In the data rows, the value 128 means zero.
Here are some points:
90:182:166:153:176:166:90:62
143:168:108:119:154:163:137:70
165:138:92:92:124:154:161:100
160:110:96:100:112:145:163:116
137:111:109:103:111:144:178:140
143:147:141:144:144:154:165:157
162:170:186:175:182:174:170:151
159:156:177:176:180:171:177:165
127:110:123:130:142:153:151:140
103:88:95:98:105:110:104:97
105:85:82:88:83:81:80:74
123:89:87:83:74:87:81:89
155:110:94:86:82:103:112:131
168:144:111:104:89:113:135:161
162:174:141:102:91:125:148:170
166:172:161:110:94:133:165:173
159:170:156:110:90:138:166:165
168:171:141:99:103:144:160:161
166:161:123:92:110:157:165:160
171:165:120:97:120:152:177:162
153:124:95:101:135:162:159:146
Here are 10 more points, each followed by its number:
123:87:81:97:129:153:143:133 0
102:67:101:121:139:144:133:115 1
90:86:105:127:147:130:109:88 2
63:86:104:132:120:114:96:77 3
76:89:114:98:91:90:77:72 4
81:83:81:92:87:90:98:120 5
82:67:95:93:119:120:133:139 6
83:78:99:139:159:145:155:153 7
71:88:115:157:168:165:164:153 8
79:90:112:145:158:156:147:125 9
Which three of these numbered points are nearest to each point below, looking only along the 3 directions in which the first points spread most? Their numbers follow each, nearest first.
128:104:97:103:89:82:96:112 > 5 6 4
116:91:116:124:133:152:164:139 > 7 0 8
137:117:122:106:107:107:112:158 > 6 0 5
133:158:187:171:115:89:83:75 > 3 2 4
166:114:86:95:97:76:81:86 > 5 4 6
91:126:179:179:122:74:94:109 > 3 2 4
Here are 10 other points, each followed by its number:
86:82:117:140:155:142:141:123 0
94:86:111:126:149:139:118:114 1
113:111:113:135:140:145:114:114 2
134:122:127:149:149:143:133:139 3
141:141:146:173:174:157:140:151 4
156:144:155:165:175:167:150:171 5
141:160:158:177:173:166:160:172 6
157:140:160:169:161:159:149:162 7
149:133:140:154:146:130:127:164 8
144:126:129:114:125:117:119:156 9
Which three of these numbered points are nearest to each point below, looking only along the 3 directions in which the first points spread most? Their numbers follow each, nearest first.
77:106:161:182:156:110:98:99 > 2 1 0
96:77:103:167:183:139:133:128 > 0 1 2
170:175:184:195:189:169:158:166 > 6 5 7
120:75:120:181:164:124:149:170 > 3 0 2
152:175:163:175:179:155:109:77 > 4 3 7
148:160:160:139:141:154:161:139 > 7 8 5
